m =
478  412  233  196  548  350  450  144  376  497  453  372  130  625
407  408  341  289  574  315  412  201  357  473  465  381  224  638
361  431  409  331  606  289  390  220  353  455  474  431  243  617
458  332  573  685  405  206  353  545  270  331  412  226  611  775
549  156  226  324  338  499  471  301  456  470  390    1  499  757
494  246  303  356  403  402  502  314  394  490  423  187  441  747
427  309  456  483  419  380  476  434  379  461  441  301  539  668
412  268  486  528  374  513  392  495  492  409  424  175  678  546
401  277  616  702  322  508  371  672  487  354  415  192  854  502
398  325  542  575  349  590  401  595  550  407  436  270  750  394
342  465  562  508  561  209  441  396  281  447  486  541  387  644
Indices start at 0.
Read off the entry in the top-left corner.
A: 478
Read off the entry directly above the largest entry.
A: 678
The entry just right of 144 -> 376
Read off the entry directly below 405.
A: 338
The entry at row 2, column 2 -> 409
Read off the entry in row 0 and column 2.
A: 233
The top entry of the column that holds the smallest entry: 372
The entry just right of the largest entry -> 502
Read off the entry just left of 487.
A: 672
The entry at row 2, column 0 -> 361
Read off the entry directly above 419.
A: 403
Read off the entry just left of 775.
A: 611
The entry at row 0, column 1: 412
The top-right entry is 625
Read off the minimum.
A: 1
Read off the entry at row 1, column 0.
A: 407
Read off the entry in the bottom-left corner.
A: 342
The entry in the bottom-right corner is 644
The entry directly above 775 -> 617
Read off the entry directly above 476.
A: 502
Read off the entry directly below the largest entry.
A: 750
The entry directly above the smallest entry: 226
Read off the bottom entry of the column that holds the smallest entry.
A: 541
Read off the entry directly below 678.
A: 854
The entry just right of 550: 407
Read off the entry directly above 528.
A: 483
The entry just right of 434: 379
The entry directly below 545: 301
The entry just right of 473: 465
The entry at row 1, column 1 is 408

Questions about the grid below. Rows and columns are numbered from 0.
1) Which number is the bottom entry of the column that holds the largest entry?
2) Which number is the entry in row 0 and column 1?
3) Which number is the entry directly above the smallest entry?
4) Which number is the entry directly above -18?
5) Which number is the top entry of the column that holds the largest entry?
6) Which number is the entry in the top-left corner?
7) Which number is the entry in the bottom-left corner?
[[  0   0 -57  17  -4 -38   6]
 [ 37 -23  61  10  11  -5 -39]
 [ 10 -19  23  39  11  24  30]
 [-26  18  -2 -37  37  -7 -52]
 [ -6  42 -17 -58 -32  12  15]
 [-42   0  -3 -60  41 -51  26]
 [ 18  16   3 -57 -11 -43  45]
 [ 12  -8 -38  57  60 -17 -18]
 [-47  29 -61  -3  -5  36  34]
 [ 68  14  -6   6  16 -34  12]
 [ 45  10 -12  20 -17   3  52]
 [-10 -33  14 -29 -27 -71 -14]
 [ 20  14 -38  17  63 -26 -11]
 [ 69 -11  32  -1 -21 -44 -33]
 [ 24 -19  18  -4 -55 -26  36]
 [-20 -19  33  21  30  36  70]]
1) 70
2) 0
3) 3
4) 45
5) 6
6) 0
7) -20

Questions about the array below. Counting starts at 0.
1) Read off the entry at row 1, column 0.
2) Read off the entry at row 0, column 0.
3) Read off the entry at row 0, column 1.
4) Read off the entry just left of 11.
5) Read off the entry directly above the largest entry.
6) Read off the entry in the top-right corner.
7) Read off the entry directly below the largest entry.
8) Read off the entry just right of 12.
[[-46  -4  53  -4   6 -14  34 -18 -21  23  21  57  -9]
 [ 32  36   1   0   3   2 -21 -38  10 -30 -13 -12 -12]
 [ -5 -28   3   9  20  12  -9  83  35  14 -14  11  26]
 [-60 -23  54 -18  -2 -14  31   3 -32  -1  18  40  -4]]
1) 32
2) -46
3) -4
4) -14
5) -38
6) -9
7) 3
8) -9

((350, 515, 592, 232), (248, 614, 688, 803), (654, 231, 93, 195), (259, 627, 728, 441), (302, 668, 649, 829), (241, 688, 751, 627), (226, 631, 760, 494), (288, 678, 663, 838))
Read off the 1st entry in reading order.
Answer: 350
The fifth entry in reading order -> 248
Read off the entry just left of 649.
Answer: 668
The entry just right of 654 is 231
The 2nd entry in reading order is 515
The entry just left of the largest entry is 663
The entry just right of 248: 614
The entry just right of the smallest entry: 195
The entry just right of 668: 649
Read off the third smallest entry.
Answer: 226
The second largest entry is 829

Read these off the grid that follows. Indices start at 0.
1) Report the bottom-left entry.
2) Report the entry in the top-right corner.
3) Report the entry directly above -26.
4) Report the bottom entry of the column that holds the largest entry.
5) Report the entry just left of -36.
6) Report the entry in row 0 and column 1.
7) Report the entry in the bottom-right corner.
8) Report the minimum.
array([[ 51, -61,  -8, -20, -64, -22, -36],
       [-26, -18,  57,   1,  -3,  -3,  24]])
1) -26
2) -36
3) 51
4) 57
5) -22
6) -61
7) 24
8) -64

Read these off the table that follows.
1) Find the third largest entry.
2) Find the entry just left of -5.
3) Find the entry just left of -21.
4) Find the 2nd largest entry.
5) Find the 5th entry, reading row by row.
6) Find the entry just right of the largest entry.
7) Find the 2nd entry on the diagonal from the top-right corner.
8) Find the top entry of the column that holds the largest entry.
-56,-67,-50,-22
-31,-71,-70,34
-68,-52,-63,17
-23,-46,-44,46
-36,-21,-36,41
-24,-31,-5,31
-16,-8,9,44
-10,-7,18,31
-6,-7,41,35
1,16,34,23
20,28,52,15
-6,26,81,-3
1) 46
2) -31
3) -36
4) 52
5) -31
6) -3
7) -70
8) -50
